In the data rows, the value 128 means zero.
Here are some numbered points:
[115  93 113 144 137 150 133 135 150 117 148 162 147 117 126 159 137 168
  94  88 111 140 101 105 157 108 148 108 151 141 151 102] 0
[192 137 138 149 204 119  86 144 153 172 156 126 165 109 137 133  84 117
 122 115 170 105 101  97  75 144  74 132 168 109 131 129] 1
[172 160 122 141 160  61  52  82 146 166 120 119 131 100 136 115  78  72
 160 153 198 119 146  92  77 146  95 139 146 118 139 116] 2
[146 119 124 165 162 123 102  80 130 155 118 164 150 100 148 123 100 133
 160 111 135 154 122  92 128 125 111 111 145 141 142 138] 3
[105 140 126 157 175  86 125  95 120 142  96 147 168  67 153  97 105  93
 137 126 134 146 141  92 134 140 103 160 151 125 169 147] 4
[157 123 116 105 145 164 136 111 106 123 137 110 145 114 108 127  98 124
 147  92 152 120 145 132 109  95 132 170 137 114 110 108] 5
[149 108 134 166 150 135 137 140 131 132 151 136 139 123 144 161 116 135
  99  97 121 123 104 117 102 136 106 115 135 118 128 122] 6
[134 118 134 197 128  69 143  63 130 134 111 153 108 155 146  89  85  82
 223 133 142 152 166 141  85 139 154  94 103 174  93 130] 7
[171 138 149 179 159 114 126 165 140 128 152 122 113 122 125 149 107 125
 131 118 118 109 101 124  71 143 113 108 126 116 138 132] 8
[155 158 119 113 151 109 108 130 142 122 129 104 110 135 106 109 112 128
 160 144 168 128 123 132 113 115 134 112 121 119 125 108] 9
[103 113 113 138 159 148 153 180 126 112 128 124 139 137 126 170 135 158
 100 121  99 110 106 128 122 173 100 118 122  94 150 131] 10
[154 146 137 148  97  99 108  85 121 115 145 118  82 129 123 135 115  79
 104 123 171 123 135  87 119  98 143 162  94 155 125 105] 11
[109 119 106  67 143 183 158 166 111 106 131 133 164 148  81 135 133 135
 100  83 126 108 106 162 137 126 169 156 139 104  89  97] 12
[ 68  94 115 113 103 166 172 150 115 129 131 124 129 182 125 178 172 142
  82 125 101 107 138 138 163 168 122 129 110 117 112 111] 13
[133 119 108 126 148 122 115 116 143 130 127 137 141 108 148 107 122 165
 153 129 117 162 133 128 149 129 108  86 161 123 160 141] 14
[114 136 112 117 127 115 138 130 127 114 114 132 132 127 114 100 133 123
 146 131 120 141 133 149 132 131 150 121 132 119 125 132] 15
[137 140 145 163  98 119 151  77  97 127 126 101 108 125 184  94 136 130
 168 164 103 161 146 158 134 137  99  87 144 123 151 160] 16
[113 113 111 134 151  88  95 112 172 154 126 144 157 108 142 147 123 104
  88 125 154 128 145  84 140 153 118 125 137 133 137 100] 17
[116 132 125 108 122 105 111 113 149 170 118 150 148 156 128 116 140  91
 125 154 157 113 149 112 138 152 142 141 134 148  90 124] 18
[124 123 104 124 157 118 124 114 147 132 123 133 138 109 143 106 127 159
 154 131 114 161 129 131 149 139 102  71 162 117 162 139] 19
[116 119 134 161 147  99 130 130 145 143 127 149 149 118 150 134 118  97
 107 125 129 129 123 115 119 147 109 128 129 137 128 137] 20
[132 125  92 104 128 135  91 107 131 130 131 141 125 141  99 138 123 135
 148 122 167 120 128 126 126 107 149 117 139 116 116  92] 21
[148 116 108 150 135 148 140  83 104 101 143 125  92 116 131 129  90 126
 150  88 141 153 144 113 124  96 137 140 100 164 124 107] 22
[112 106 132 149 140 117 113 106 142 159 125 136 135 125 164 151 135 143
 122 147 127 127 139 109 139 150  84 100 129 135 153 134] 23
[154 131 160 157 171 124 101 122 141 181 146 145 173  93 175 124 129 113
  90 140 139 120 114  94 117 128  62 132 177 122 147 157] 24
[ 95 112 105 111 172 142 130 101 127 110 153  96 146 133 139 147 136 134
 120 125 157 119 134 151 128 164  97  83 150  79 141  86] 25
[103 140 102  90 161 108 130  99 137 125 135 103 153 130 130  88 139 100
 136 148 156 117 139 138 124 166 139 108 143 101 134 103] 26
[154 165 154 123 167 139 110 169 149 141 150 120 142 118 125  96 115 137
 126 141 125 122 105 111 106 143 110 152 139 127 138 153] 27
[160 142  83 156 185 107 123 139 123 126 138 163 137 138  86 132  80 114
 152  83 154 116 102 116  76 127 152 122 124 104 124  93] 28
[142 142 125 142 150 114  97 128 136 153 124 156 167 117 141 105 102 107
 152 139 125 123 110 141  94 153 113 125 148 120 127 155] 29
[ 93 150 133 124 102  79 133 157 133 100  92 108  73 132 109 126 152 122
 156 178 106 131 150 132 129 150 140 118  80 140 159 146] 30
[ 61  86 119 113 105 165 175 152 118 138 128 126 135 190 125 184 175 146
  73 125 108 109 136 137 164 170 121 125 110 118 107 104] 31
[130 132 124 149 133 117 156 118 115 101 118 110 119 133 116 107 122 127
 156 106 125 146 145 132 110 119 154 129 112 131 121 123] 32
[156 155 168 144 140  94  90 127 138 159 136  91 110 122 159 128 120 107
 136 180 150 110 129 130  91 144  70 113 134 118 147 144] 33
[141 114  98 169 175 109 145 132 145 162 110 171 155 132 134  67  98 135
 221 130 102 163 146 142 115 147 112  85 147 137 114 173] 34
[118 126 138 118 101 107  85  94 160 148 101 134 111 118 159  85 145 145
 166 190 128 156 150 120 161 134 121  99 118 174 146 163] 35
[187 153 161 151  83 127 106 184 141 126 148 148 108 151  94 131 106  99
  90 123 139 100  75 108  85 106 174 194  99 173 108 129] 36
[126 135 162 146 120  92  72 104 170 132 138 105 102 100 157 138 128 112
 121 179 150 137 133  94 112 146  91 131 127 155 180 117] 37
[126 114 140 113 100 158 126 128 130  99 133 140 133 137  94 184 119 120
  81  86 155 113 105 124 113 105 171 180 109 134  96  85] 38
[154  80 119 150 132 167 139 181 156 137 147 175 152 135 119 158 139 178
  85  77  96 126 105 111 137 107 152 112 124 158 118 125] 39
[123 139 129 127 157  67  82 115 174 133 112 129 120  92 144 123 120 115
 125 149 152 145 129  94 128 145 112 110 135 145 164 125] 40
[152 135 175 127 136 151 142 159 112 101 140  87 117  91 127 153 116 124
  92  95 117 114 109 132 104 108 123 169 121 130 138 121] 41
[153 117 143 119 121 188 107 124 135 194 170 144 166 167 144 116 131 160
 114 121 133 118 120 123 151 108 118 131 165 144  96 136] 42
[100 137 129 134 137 111  79  92 158 148 150 143 123 162 106 161 115  94
 128 141 170  98 129 106 102 162 140 150 120 136 123  77] 43
[ 93 140 131  76 157 105 155 145 168 145 136 131 210  98 159  71 153  89
  40 121 122 149 138 114 176 163 165 145 171 164  93 119] 44
[ 33  68  75  72 184 148 104 140 196 150 128 181 156 142  96 203 195 146
  72 135 160  93 145  79 189 152 117  99 133 129 131  53] 45
[ 74 142 188  81  57 132 119 107 145 123 129  84  77 129 137 149 170 133
 117 154 103 157 169  96 200 109 154 180 110 201 144 127] 46
[149 152 113 151 136  95 135 133 121 126 129 141 115 145 104 117 108  96
 142 112 145 122 117 124  90 129 158 134 121 129 114 120] 47
[107 120 103  76 145 171 157 160 115 110 137 136 169 145  86 136 139 135
  94  92 128 106 109 158 135 130 161 147 143  98  92  99] 48
[166 115 171 128  66 149  78 127 145 162 143 143 112 139 153 149 143 145
  91 143 135 122 115 113 146  82 119 129 130 164 120 147] 49
[115 160  81  91 153 104 146 133 128  97 110 148 155 118  87  73 103 102
 162 100 133 159 130 149 124 120 198 141 152 135 102 110] 50
[134 158 162  91 109  96  85 174 149 115 116  81  98 148  73 145 142  90
 111 161 183  74 127 132  91 113 148 157  97 116 108 101] 51
[111 129 120 103 124 148 179 139 120 107 144 111 128 149 126 111 168 151
 110 135  98 132 128 151 158 134 150  98 131 130 114 123] 52
[154 166 147 116  93 141 171 140  76  57 171  52  73 144 110 115 153 132
  98 122 126 121 110 166 115  99 159 122 119  96 136 101] 53
[193 131 135 100 172 135 117 128 145 168 141 118 146 107 133 109  98 132
 155 119 148 134 148  89 126 120 101 162 151 127 123 150] 54
[101 135  97 119  75 125 130 110  96 108 100 139  97 155  98 135 133 129
 153 141 122 131 151 149 135 123 161 136  97 124 124 115] 55
[158 126 123 178 182  99 126 118 142 162 124 151 153 114 162  90 104 137
 188 146 108 146 122 128 104 162  91  65 160 126 137 171] 56
[154 122 154 122 117 108  89 116 151 132 153  90  70 134 129 140 132 127
 147 182 158 102 132 142 108 123  89  81 120 113 136 123] 57
[167 154 137 139 156  82  57 108 171 118 161 161 162  78 140  96  94  95
  92 122 169 137  72 123  80 119 158 100 170 125 142 104] 58
[ 96 108 132 120 121 143 190  98  96 117 108 106 155 116 157  94 141 124
 127 109 104 150 166 122 155 138 140 160 116 141 135 147] 59
[139 139 124 129 129 122 128 136 115 135 124 130 127 145 109 112 116 108
 150 124 138 116 129 142 112 123 131 138 132 107 107 132] 60
[108 101 136 116 144 130 100 123 144 119 125 133 129  94 122 189 122 118
  86 105 145 113 117 100 130 128 120 154 123 129 143  92] 61
[124 134 146 149  97 130 150 109 121  88 159 117 108 136 124 142 129 114
  87 102 131 133 108 121 117 125 172 151 112 146 134  92] 62
[121 106  78 115  84 153 164 123  96 106 115 150 127 149 111 130 129 151
 123  97 109 140 121 129 158 127 161 155 113 122 125 125] 63
[160 105 128 135 124 173 137 174 120 146 133 151 127 142 116 117 118 166
 174 120  92 129 122 160 121 108 121 122 130 124 107 171] 64
[129 139  82  95 153 123 101 125 131 141 111 145 157 113 106 108 102 127
 158 122 149 139 137 122 143 137 136 140 155 114 126 119] 65
[ 73 128 168 129  48 125 141 151 103 130 106 107  77 170 151 183 188 123
  86 210  88  88 116 154 138 181 101 113  93 105 136 158] 66
[173 141 162 137 137 155 129 133 105  99 169  77 112 105 123 168 100 130
 105  83 143 116  99 120  84 101 121 179 131 110 150  99] 67
[144 127  95  88 131 153 128 126 126 135 130 138 132 145 103  87 124 153
 176 117 127 142 143 149 147  98 149 114 143 128 113 123] 68
[136 151 150  99 119 106  90 167 148 118 128  91  96 141  86 141 141 103
 111 152 171  82 125 131  96 114 139 151 103 115 110 108] 69
[ 83 100 135  83 105 173 120 133 112 147 123 129 169 130 132 184 150 117
  60 126 140  84 116 123 144 154 108 179 125 116 127 111] 70
[172 147 135 148  90 153 139 114  58 127 116 128 131 133 128 103  94 121
 138  95 126 129 114 145 104  94 136 176 125 115 118 159] 71
Which three points above are nearest to each new point by angle? Their numbers follow each, nearest first.
[121 149 131  84  84 141 132 142 105  92 144  98 115 139 110 128 166 125
  80 133 133 114 103 163 140 106 156 132 142  93 124 109] 53 48 12
[145 113  96  88 158 143  97 134 152 192 106 175 189 114 117  76 123 151
 151 112 131 144 134 102 173  99 129 135 165 139 107 157] 65 68 54
[ 92  94 106 134 134 136 128  96 130 142 114 168 154 133 123 152 125 122
 117  94 138 133 139 114 150 134 132 140 121 134 115 105] 45 17 61
[128 113 143 148 147 141 123 133 142 167 156 134 147 143 146 143 127 150
 131 135 114 123 133 119 132 151  95 105 146 129 139 142] 23 24 56
[134 113  91 175 189 101 144 130 152 165 112 173 159 138 136  61  92 131
 235 132 104 162 158 143 106 151 110  72 152 133 110 173] 34 56 7
[128 133 145 110 132 152 152  84  82  89 132  82  90 128 153 136 111 137
 145 124 140 131 139 159 118 146 128 123 109 124 137 119] 53 22 16
[162 121 129 103 140 166 135 115  99 128 132  99 140 111 108 120  97 122
 157  96 148 125 148 132 114  86 126 182 140 120 103 116] 5 71 54
[124 126 127 144 130 122 153 115 117 105 117 114 125 136 119 100 122 121
 157 106 123 151 149 140 115 119 155 128 113 130 121 122] 32 7 15
[ 42 100 114 181 151  61 161  69 163 138 143 140 148 158 190 143 182 101
  77 152 115 144 146 121 151 212 111  21 127 126 158  92] 23 20 17
[133 159 127 107 132 151 170 154  96 100 146  88 131 144 124 127 143 130
 106 125 124 119  96 163 114 134 135 125 140  85 106 111] 53 48 12
[128 122 139 167 132 117 111 136 126 154 139 130 123 138 155 164 141 135
 109 153 113 106 110 124 118 152  80  91 125 111 161 131] 23 33 6
[100 147 111 108 116  87 147 135 121  96  80 142 126 115 102  75 128 109
 172 138 105 158 141 156 139 129 174 132 123 128 120 148] 15 50 30
[114 107  86 122  97 161 164 133 107 105 128 150 127 154 108 138 133 154
 110 104 109 132 109 128 147 137 154 140 115 112 121 120] 63 13 12
[131 126 144 158 124 124 133 133 116  90 147 148 152  89 161 150 123 112
  34  94 119 139  66 131 115 126 132 125 152 113 139 122] 6 41 0
[132 120  99 104  91 174  91  56 107  98 133  96  81 135 114 145 132 186
 177 135 176 154 142 132 148  70 125 108 129 106 145  90] 21 22 68
[118 138 123 117 123  94 119 109 147 179 114 160 147 167 128 104 138  85
 135 154 158 108 151 115 134 152 151 129 125 154  83 126] 18 43 7
[103 136 139 165 170  90 135  98 115 138  98 142 166  72 155 101 110  92
 132 123 127 149 134  97 128 148 102 155 153 130 163 152] 4 20 3
[121 135 116 106  83 150 166 146 101 111 129 117 104 181 114 106 149 139
 148 146 101 123 136 184 137 131 147 104 119 114  95 142] 52 55 53
[ 88 122 121 109 136 128 136 130 133 129 115 138 140 128 117 144 145 123
 111 125 122 122 142 110 153 145 140 146 118 142 125 110] 45 31 13
[120 134 113 110 149 115 132 113 129 128 133 111 142 130 128 108 131 116
 134 135 146 120 133 133 122 148 131 119 134 114 132 115] 26 25 65
[169 157 145 119 105 145 165 127  80 118 117  80 105 112 116  70 109 123
 173 119 102 137 162 132 136 100 128 188 108 135 122 169] 71 32 59
[153 163 158 132 118 133 151 136  97 121 104 100 109 133 127 122 111 108
 148 129 125 129 124 132 105 126 137 184  95 150 110 150] 71 36 41
[141 153 148 154 124 122 176 109  99 136 118  79  91 140 167  71 103 128
 234 172  86 166 175 153 113 173  78 153 113 141 150 189] 16 34 7
[135 159 122 107 127 154 173 150  88  94 148  83 127 145 124 131 139 133
 107 122 121 117  91 172 112 137 131 121 145  75 109 117] 53 48 12
[110 135 101 100 159 102 129 107 138 133 131 114 153 134 127 101 138 101
 133 145 160 120 138 133 119 163 138 116 136 112 137 102] 26 25 65
[105 132 128 101 106 116 114 158 139 101 112 137 111 115 100 141 152 138
 119 135 116 129 119 133 146 115 147 131 114 123 145 128] 30 46 55
[148  85 117 145 129 163 132 172 157 135 148 174 144 135 117 158 137 174
 101  91  95 129 112 108 146 106 146 107 122 159 119 122] 39 0 6
[106 146  82  96 150 102 137 122 137 112 107 159 145 126  94  82 117 103
 168 115 132 152 139 149 127 119 189 127 134 139 101 111] 50 15 65
[124 134 120 103 118 153 168 137 116 108 145 109 122 148 124 106 161 140
 118 130 103 130 130 152 153 124 162 101 133 125 109 125] 52 53 12
[170 148 132 137 107 152 158 124  85 123 126  97 107 145 117  98  77 135
 205 113 122 148 135 159  91 122 129 174 137 123 118 151] 71 60 32
[115 145  87  99 148 113 139 132 129  98 114 153 141 115  95  85 109 110
 163 108 135 154 134 146 128 123 182 136 140 139 103 118] 50 15 65
[105  99 161 162  91 151 134  55 113  93 114 130 135  65 189 138 126 156
  97 104  94 185 118 102 164 121 120 150 114 169 186 137] 59 46 0
[106 107 101 126 141 114 100 134 172 132 135 154 141 126 117 166 140 132
  91 139 146 113 117 108 135 146 131 104 123 129 141  97] 45 17 61
[155 145 154 122 122 139 136 201 122  91 115 116 112  71 110 108 137 161
  93 100  82 132  96 119 134  82 162 162 100 145 159 164] 41 36 39
[162 156 143 115 104 146 170 122  72 122 112  80 112 115 115  72 104 125
 170 109 103 146 164 131 140  99 142 201 109 143 123 163] 71 59 32
[156 132 106 109 149 160 125 128 107 117 141 114 127 115 103 124 109 149
 158 107 133 126 126 140 120 103 118 128 146  98 136 119] 5 68 67
[179 173 122 115 126 141 106 151 120 141 135 144 138 150  88 100 113 114
 143 119 161 114 116 145  97  83 154 151 140 115  84 122] 60 47 36
[161 145 125 185 182 121 182 154  88  95 160 116 132 123 120 135 111 122
 126  99 103 110  83 144  69 142 120 105 131  79 144 118] 8 6 28
[184 121 148 115 138 153 102 147 151 172 154 123 136 131 137 108 128 155
 136 140 132 123 116 126 128 103 102  98 162 131 105 155] 42 54 64
[118 136 104 103 157 106 130 102 132 129 127 109 146 128 127 100 130 105
 143 141 153 122 139 131 120 154 136 116 141 112 132 113] 26 65 25
[153 120 111 107 150 163 134 101 108 128 128 114 151 111 101 122  93 120
 156  84 158 121 155 128 117  92 138 175 139 117 106  90] 5 22 21
[150 143 132 141 152 113  88 127 144 168 126 157 165 109 142 100  97 111
 148 146 138 123 116 133  95 146 110 129 149 121 130 159] 29 1 56
[156 150 131 126 158 114 116 128 142 120 127 107 120 123 113 104 104 125
 154 139 166 131 117 134 103 117 128 113 131 122 126 115] 9 2 28
[156 160 159 127 171 136 112 163 150 144 157 116 155 107 136 103 118 134
 110 133 123 125 102 103 104 137 112 153 143 130 139 143] 27 1 24
[114 134 120 118 120 104 119 104 138 166 115 151 145 153 129 104 135  93
 128 147 152 122 149 115 141 148 144 140 128 154  89 128] 18 43 44
[162 119 121 106 137 167 137 108 107 113 138 107 144 110 104 128  98 122
 152  85 145 119 147 130 107  85 132 171 136 113 107 104] 5 67 22
[ 86  97 154 187 171  77 165 127 182  89 143 131 131 106 155 161 150 123
  79 106  93 150 128 100 127 178 137  68 113 159 161  93] 20 0 17
[ 91 141 183  93  74 124 114 104 147 122 126  88  87 124 143 141 149 126
 117 150 114 154 162  97 175 115 142 179 115 185 148 126] 46 35 37
[163 137 186 130 144 156 142 171 108  96 149  88 115  82 124 158 109 123
  86  84 112 115  99 136  98 105 117 176 118 122 140 132] 41 67 8
[138 123 149 169 106 151 103 119 113 136 146 131 118 143 135 146 151 151
  98 131 143 110 115 124 121  86 116  99 125 117 131 128] 49 6 42
[128 120  70 132 189 119 134 139 150 122 134 180 163 130  96 112 100 129
 160  92 129 142 112 134 107 133 157  97 149 117 116 107] 28 50 65
[128 146 152 139 117 117 171 157 101  70 144  72  73 147 111 120 142 111
 148 169 126  90 130 194  91 125 134 101 105  98 120 127] 53 30 57
[127 110 151 105  95 145  96 105 131 133 132 135 105 116 152 156 122 124
 108 144 146 119 130 127 144 112 112 147 113 158 117 130] 49 46 11
[ 62 122  82 106 177 105 165 108 141  90 109 145 155 112  96 130 138  97
 125  96 129 146 157 111 147 160 181 143 120 144 123  71] 50 45 26
[ 88  92 120 136 139  88  91 133 176 134 107 178 148 100 135 152 145 129
  87 126 120 140 109  97 155 146 126 106 128 138 156 127] 17 45 40
[139 137 147 141  93  89  69  94 145 125 120 119  86  97 165 128 114 111
 142 169 148 146 128 124 128 109 101 124 129 146 155 148] 37 35 40
[110 111 119 186 140 108 152  95 104 138 136 122 125 143 155 166 134 129
 122 133 118 119 137 107 120 175  90  98 112 107 165 119] 23 6 10
[187 173 117 112 131 137  99 163 126 139 139 153 139 153  87 104 104 116
 145 113 161 115 107 142  93  77 162 146 145 117  83 120] 60 47 36
[151 143 122 119 128 134 135 162 105 156 106 125 124 143 103 109 110 123
 170 137 117 114 150 121 123 137 119 173 107 124 115 169] 60 64 71
[138 165 121 106 140 150 168 159  93 101 151  83 131 149 125 131 141 126
 105 130 128 114  95 169 109 136 128 120 146  82 105 114] 53 48 12
[134 140 125 124  93 104 100 115 134 153  97 135  97 157 122 111 124 131
 191 164 137 133 151 139 129 126 133 119 117 141 121 152] 35 7 30
[130 123 137 166 133 119 137 131 116  83 152 143 157  78 162 156 115 115
  35  82 123 145  62 125 113 129 128 118 161 119 152 111] 6 0 58
[131 117 120 111 120 143 124 121 132 102 132 132 123  97 118 133 129 153
 119  99 117 152 126 113 156  94 155 125 131 146 140 106] 0 22 63
[123 150  67  92 159 111  91 117 123 142 100 155 154 109  98  92  86 115
 173 122 151 147 150 121 135 127 151 145 159 115 121 121] 65 50 21
[120 136 117 110 125  95 105 109 156 188 118 163 155 164 128 107 135  85
 125 159 167 109 154 104 133 150 147 140 128 154  77 119] 18 43 17
[152 132 130 127 170  98  90 135 199 152 152 141 140 136 136 152 147 130
  63 123 183 123  97  72 139 116 140  91 128 174 105  74] 17 58 45
[130 164 129 152 148 103 145 130 111  79 133 105 110 101 127 114 133 114
 104 131 145 134 123 127 103 118 146 117 112 116 147 112] 53 32 62
[113 173 106 119 198  98 139 112 130  87 118 123 150  78 105  56  72 104
 216 110 126 170 129 148  91 138 157 141 175 108 144 128] 50 15 65
[159 108 136 136 118 166 139 183 129 138 129 150 122 151 104 119 126 162
 174 112  88 124 119 152 125 100 134 123 121 132 100 169] 64 39 68
[163 133  98 108 154 156 133 142 109 110 144 107 130 119  97 124 110 147
 165 109 134 127 120 142 111 106 123 128 144  91 129 106] 5 68 28
[ 98 119 150  90  64 155 134 101 119 158 103 124 112 157 147 115 170 141
 135 168 109 134 167 130 195 128 130 139 113 167 111 162] 46 35 66
[176 155 172 169  93 114 151 134 107  91 143  92  91 104 168  81 116 112
 143 141  96 149 122 166 107 104 114 112 135 131 130 167] 16 53 71
[114 103  78 118  92 159 168 130 108 108 120 158 130 151 107 141 129 159
 121 106 109 138 113 127 155 133 157 144 115 121 124 118] 63 13 12
[173 108 116 151 181 135 140 192 176 146 164 180 154 138  93 111 116 148
 123  96 130 107  95 124  98 103 158  94 145 145  93 125] 39 28 8
[145 128 180 139 112 129 127 172 131 130 131 116 113 116 143 140 136 128
 106 134 103 119 115 133 118 121 111 144 119 144 130 155] 41 49 36
[101  97 133 108 138 144  93 134 147 132 115 125 139  83 132 189 146 156
  76 124 126 122 123  88 168 126  81 135 132 113 179 118] 61 45 70
[106 128 102 104 134 135 128 170 138 121 110 133 119 146 102 158 135 162
 142 139 111 125 128 132 144 159 132 123 122 120 139 133] 10 13 31
[ 90 124 138 135 165 138 175 229 151 133 126 174 186 127 135 135 168 128
  51 134  76 107  94 157 138 165 120 115 144 124 105 156] 10 44 39
[107 144 180 182 107  96 110  93 116 165  95 123 137 132 174 136 130  87
  86 142 150 119 134 106 117 135 105 150  99 157 121 146] 20 37 11
[144 124 114 142 131 141 120 178 142  86 120 148 109  97 121 174 130 185
 121 132 103 139  97 127 115 131 118 107 130 113 172 138] 10 0 39
[121 116 144 184 136 125 119 136 128 160 146 141 131 145 165 174 145 140
  95 147 113 106 108 118 117 163  75  83 130 113 154 137] 23 6 10
[165 135 144 112 102 145 129 143 126 118 182  95  94 156 121 119 145 122
 104 139 146 104 115 150 113 100 129 109 138 118  97 116] 53 69 57
[144 100 107 134  98 153 135 109 109 121 111 163 144 117 134 139  98 166
 149  82 102 159 112 128 145  99 141 151 149 119 153 151] 63 71 0
[110 111 128  96 164 140 150 105 134 113 146  98 140 113 124 151 125 101
 100  94 154 123 153 114 132 139 126 155 123 132 117  80] 61 5 38
[146 131 157 144 103 145 146 153 103 118 138 124 117 123 135 147 138 137
 100 117 102 116 100 139 120 105 128 131 124 124 124 144] 41 53 67
[152 159 153 123 168 131 113 159 147 139 153 117 149 119 129  93 122 131
 120 134 124 122 107 114 112 143 117 144 142 131 136 146] 27 1 54
[105 134  93 119  80 128 140 117  99 109  98 137  99 158  99 129 136 129
 161 142 121 130 148 147 139 124 160 133 105 115 122 121] 55 63 15
[125 119 103  75 138 145  78 113 149 141 151 116 133 128 128 149 154 159
 122 161 161 115 121 143 142 129  87  80 175  82 140 103] 25 57 45
[133 151 128  86  67 142 127  96  90 124 125  85  88 160 123 106 152 128
 162 174 144 119 161 158 144 104 127 136 117 113 113 134] 55 53 46
[102 117 109 103 116 122  99 104 140 129 145 136 123 158 109 181 145 104
  89 128 177  93 122 123 120 132 144 124 124 118 111  66] 43 45 21
[113 118 152 124 121 158 125 132 133 140 124 108 138 115 155 162 142 166
 103 129 108 154 132 113 151 129  95 135 128 130 148 139] 23 70 46
[ 85 116 165 146  91 107 114 125 145 141 176 113 113 146 163 184 183 130
  28 171 132  89 120 110 151 152 109 101 128 132 157 104] 66 31 23
[124 142 144 132 121 117 166 156 102  74 141  84  85 142 109 123 137 114
 148 157 131 109 129 183 102 125 138 114 112 104 121 123] 53 30 32
[123 149 129  90  40 151 145  89  76 131 118  79  75 184 125 101 165 130
 174 184 135 113 173 166 159 108 128 136 113 113 109 150] 55 16 66
[138 138 125 137 161 115  94 130 141 159 124 159 175 115 141 102 102 110
 147 137 131 121 114 136  97 154 115 126 155 117 132 153] 29 56 1
[124 139 128 111 119 141 168 138 114 111 145 118 121 143 119 107 157 131
 116 125 106 132 120 146 146 129 162 108 126 129 112 125] 52 53 12
[101 115 105 110 111 122  96 104 138 128 147 137 125 166 105 189 141  98
  88 128 182  89 118 123 114 135 143 126 120 112 111  54] 43 38 21
[109 121 102 127 122 109  98  88 129 138  94 140  99 113 125 137 123 141
 159 140 129 149 158  84 162 129 101 137 102 146 167 134] 35 40 23
[184 108 105 148 187 152 136 199 175 145 170 188 154 139  87 115 117 155
 121  87 136 104  91 121 100  92 162  91 152 143  79 124] 39 28 64
[132 125  99  95 137 145 134 121 126 136 124 140 132 139 108  86 131 156
 183 119 120 150 146 148 151 109 148 109 148 128 119 123] 68 15 50
[ 83  94 103 134 162 137 146 124 130 136 105 172 189 100 152 146 137 147
  94  90  94 148 118 103 168 154 120 121 141 128 153 132] 0 45 10
[132 146 136 155 150 100 119 127 135 126 129 112 120 127 136 106 126 117
 139 152 141 121 127 136 101 140 123  92 122 129 133 131] 33 56 57
[114 146 140  91  42 144 137  84  79 126 114  91  71 173 126 115 164 133
 169 190 132 120 168 159 157 105 129 133 111 119 119 139] 55 46 66
[158 120 123 138 182 136 128 143 145 149 155 124 141 130 121 131 115 137
 150 123 139 112 119 131  99 141  99 104 145 105 124 125] 1 8 56
[136 116 118 181 136  81 131  71 141 149 112 166 113 155 131  95  94  96
 221 128 143 151 162 135  95 134 152  90 111 166  93 127] 7 34 47
[ 97 127 110  82 111 144 153 146 130 118 137 118 131 155 118 123 162 134
 120 146 117 123 146 159 155 135 147 121 143 120 100 112] 52 13 31
[108 146 114 100  76 113 147  79  91 138  92 115 116 169 146  89 144 105
 170 150 140 163 143 133 155 123 150 142 130 147 106 130] 55 15 59
[130 153 137 160 150  92 123 127 133 127 128 106 113 134 132 101 131 111
 143 155 145 118 131 142  90 142 126  90 121 124 129 129] 33 9 57
[144 147 125 126 148 116 120 125 134 119 126 113 118 128 121 115 116 123
 151 138 152 130 124 134 112 122 133 121 125 123 124 118] 9 2 47
[133  99 106 135 107 147 138 118 114 125 111 155 139 117 132 142 110 163
 140  90 103 153 115 127 150 112 141 146 141 125 148 145] 63 0 39
[143 134 146 154  92 124 144  88 103 133 127 102 105 138 175  93 135 136
 154 161 110 153 145 155 140 125 106  85 145 125 142 161] 16 35 56
[165 146 138 120 113 148 158 125  82 120 120  91 114 114 117  85 108 123
 163 107 114 141 156 129 135 102 135 186 109 129 127 156] 71 32 5
[116 137 146 137 100 108 119 104 127 123  93 109 102 113 142  97 116 118
 178 174 130 154 167 121 132 138 117 167 104 161 149 162] 35 30 16
[120 128 132 156 137 123 145 126 119  93 144 136 153  95 159 143 124 114
  55  95 121 138  86 129 124 134 127 121 153 122 142 119] 6 0 20
[107 116 121 191 138 100 158  91 100 141 134 126 131 145 156 162 130 122
 122 140 114 120 144 107 120 183  86  98 109 103 161 122] 23 20 16
[112 118 132 179 137  94 131 117 139 139 118 160 148 117 154 138 120  88
 112 126 124 132 126 117 112 155 112 125 122 141 123 137] 20 4 17
[ 91 139 135 178 135  80 163 133 113  94 121 111  93 147 120 149 131  86
 153 145 116 109 135 160  73 179 121 102 100  89 142 119] 30 66 8
[161 142  91 146 172 119 117 146 126 135 129 157 138 136  90 129  94 129
 154  98 142 119 107 117  92 124 140 124 127 110 122 114] 28 47 1
[101 147 107 114 121  99 139 134 124 104  91 139 127 126 108  81 131 111
 163 132 116 149 144 156 132 122 165 127 129 117 123 143] 15 50 32
[155 134 116 104 138 141  90 139 143 158 128 150 146 134 116 141 117 128
 132 130 166 110 120 124 119 104 132 142 147 130 104 120] 21 1 42
[139 140 151 150 137 108 135 157 134 121 121 118 128 115 131 120 126 132
 134 132 102 131 115 137 113 141 123 114 125 124 145 154] 8 56 27
[137 101 111 138  95 155 112  86 119 145 133 163 110 127 164 141 119 150
 124 123 127 153 133 110 166 104 111 120 120 173 122 142] 49 22 3
[118 127 115 111 115 137 128  99 105 114 110 115 124 105 130 121 124 127
 141 125 128 144 145 122 151 113 118 150 126 122 147 129] 59 22 46
[107 133 153 109 138 144 144 141 122 113 164  76 136 140 139 140 153 118
  59 142 143  92 123 126 131 164 107 150 123 119 148 100] 70 13 31
[131 142 146 163  92 114 147  79  93 125 131  90 104 129 187  90 132 130
 163 167 103 158 152 163 129 143  87  79 150 116 153 162] 16 35 56
[171 113 137 127 134 188 150 144 109 145 168 126 170 142 141 106 116 128
 121 112 124 112 104 153  99 127 108 143 163 114  97 131] 42 64 5
[ 85 110 105  82 147 124 115 135 166 122 130 125 114 122 112 146 156 147
 124 146 136 127 150 111 162 135 122 107 117 134 144 101] 45 25 17
[129 114 133 163 185 127 127 120 118 125 102 112 142  76 128 144  87 133
 176 106 118 139 150 103 108 141  65 159 119 108 175 148] 4 3 54
[137 111  87 176 182 111 153 138 151 162 112 182 154 130 136  67  98 140
 235 128  87 158 149 152 110 152 108  69 147 131 111 179] 34 56 19
[151 159 143 120  96 137 173 138  86  58 170  61  77 142 116 116 160 131
  94 116 121 122 107 159 117  99 162 112 116 102 133  99] 53 62 52
[ 98 110 112  83 150 141 110 125 162 143 152 134 152 146 118 154 162 133
 109 148 152 107 124 139 143 142 125  81 161 110 100  87] 45 25 26
